Each path below is one point turned by a fixed rotation once a step. After each direction that follows a path, write how fast that rotation turns it, in degrees each step (0 if it stays still).
Each turn is a multiple of 5 degrees from 10 to 175, or 0.
Each row of a path follows its step; steps can be skipped.
Path 1:
step 0: [ -7 -20  -1  -5  11   3   5 -29  14 -12   1   3  -7  25 -14 -17  10  14
   8  23   4   0 -15 -11  28  -3  -4  23   8  14   5  -8  21  -8 -16  -7
 -14  -2  -2]
step 1: [ -9  -5  -8 -12  -4 -23   4 -10  19  -6   3  -9 -10   1   1  -9   2  -9
   9  -7   9  23  11  16  10   4 -23  20   1  16   6  -4  46  -7   9  18
   7  11   1]
step 2: [ 18 -10   4  -7 -14  -8  10  -6  12 -12  18 -12  -2  -1  26 -14   0 -21
   1  10   6  29   1  19 -13  14 -25 -25  -3  -6  23 -11   2   5 -15  11
   3  -8  -8]
step 3: [ 12   2   4   4 -35   4  -2 -29 -12   3   3   2   4  31  18  -4   6  12
   2  -2   5   5  -9  -7  -2  25 -22   8   3 -13  13 -15 -12  -4 -18 -15
 -21  -1  -2]
step 4: [-20 -12  -1   3 -24   3  -2 -22  15  29   5   9 -12  18  -8  -8   5 -15
   7 -26  14  -4  -6  -5  23   6   5  17  18   0  -3 -20   7  -4 -13  -5
   6   9 -18]
step 5: [-36 -18  22  -5   7 -10   1  10   8 -22   9  10 -25   7   0 -15   6 -28
   7  -9 -10   8  -1  -5  -2   8 -14   2   8  -1   6 -20   1 -16  -3  20
  12  10 -16]
step 6: [ -5 -13   0   9   7   4   4  22   5  -5  -9 -16  10  26  16   5   0 -13
 -18  13 -29  13  -3   8 -11  16 -29  17  -4   4  27 -19   0  -4  -5  -3
  -3   6 -13]
step 7: [ 20  10   4  20  -6  -4  -2  11  17   2   8   0  31  25  -2  -1  -7   2
  -7 -36   5  12  -5   5  11   9 -13  -3  20  11  10 -21   8  -3  -2 -21
 -15  -7 -11]
step 8: [  1   2  17  15 -13   7  16   6  14 -11   7  -2  -4  20 -24  -3  16 -16
  19 -24  35  -9   4  -4  15 -10 -18  -5 -13  -9   0 -20 -13 -15   1  -6
   6  -5  -1]
step 9: [ -7   0  14  -1   1  22  16  -2  -4 -11 -21 -23  -4  14 -16 -15   8 -19
  15   7  -9 -18   4  -8   2   7  -2  -4   1 -14  20  -1  19 -33 -14  -6
  13  21 -12]
step 10: [  1   2   7 -15  -4   7  10   8   3   5 -15  -3  11  13  10   4  -8  -5
  -9 -14 -25   6  43 -11   3  13  -5   3  26  -9  23 -13  24  -4   9  -1
  18  -1   3]
step 11: [  5   2  20  -7  -5  19   9   5  28 -15  12   7  15   6  -8 -11 -13  -8
  -6   1   2   4   7   0  13  13   1   1  11  -7  22 -19 -17  23  18  -7
   2 -37  -3]
[-10   1   3   6  -4  -5   5  -1  -1   2  -1   1  -2  -3 -11   3  -6  -4
   3   9   6   5  -3   2  -3  -5  -2   2   8  -5  -5  -1   4  -2   5  -8
  -3  -4   0]  95
[ 2 -6  0  3 -7 -9  2 -6  0  2  1 -1 -9  6  5 -5  5 -4 -7 -1  3  7 -7  0
 -6  1  0  4  4  9 -3  5 -2  0 -6  5 -1  0  4]  20
[  2   5   0   7   4   5  -1  -5  -1   4   4   4   1  -1  -3   5   4   1
  -1   1  -9  -1   1  11   0   2  -2   1   2  -2  -9   4  -1  -8  -4  10
   3 -10   4]  0
[ -2  -3  -6   3  -6  -4   3   8   0  -8  -2   3   9  -1   2  -1 -13   2
  -3   2   1  -1  -1   8  -3  11  -1  -2  -3   4   2  -1   3   4  -1   3
   6  -5   5]  80
[ 3 -2  7  1 -7 13  1  2  0 -7 -4  3  2 -8 -5  0  1  2  1  2 -1 13 -5 -3
 -2 -3 -3  1 -3  1 -5 -3 -4  3 -3  5  5  8  0]  115
[  7   6  -1   6   3  -4   1  -3   3   0   6 -11   6  -3  -3   3   0   2
   1  -4  10   3   1   0 -11   0  -3   0 -10  -3   0  -2   4   0  -6   2
  -5   1  -2]  65
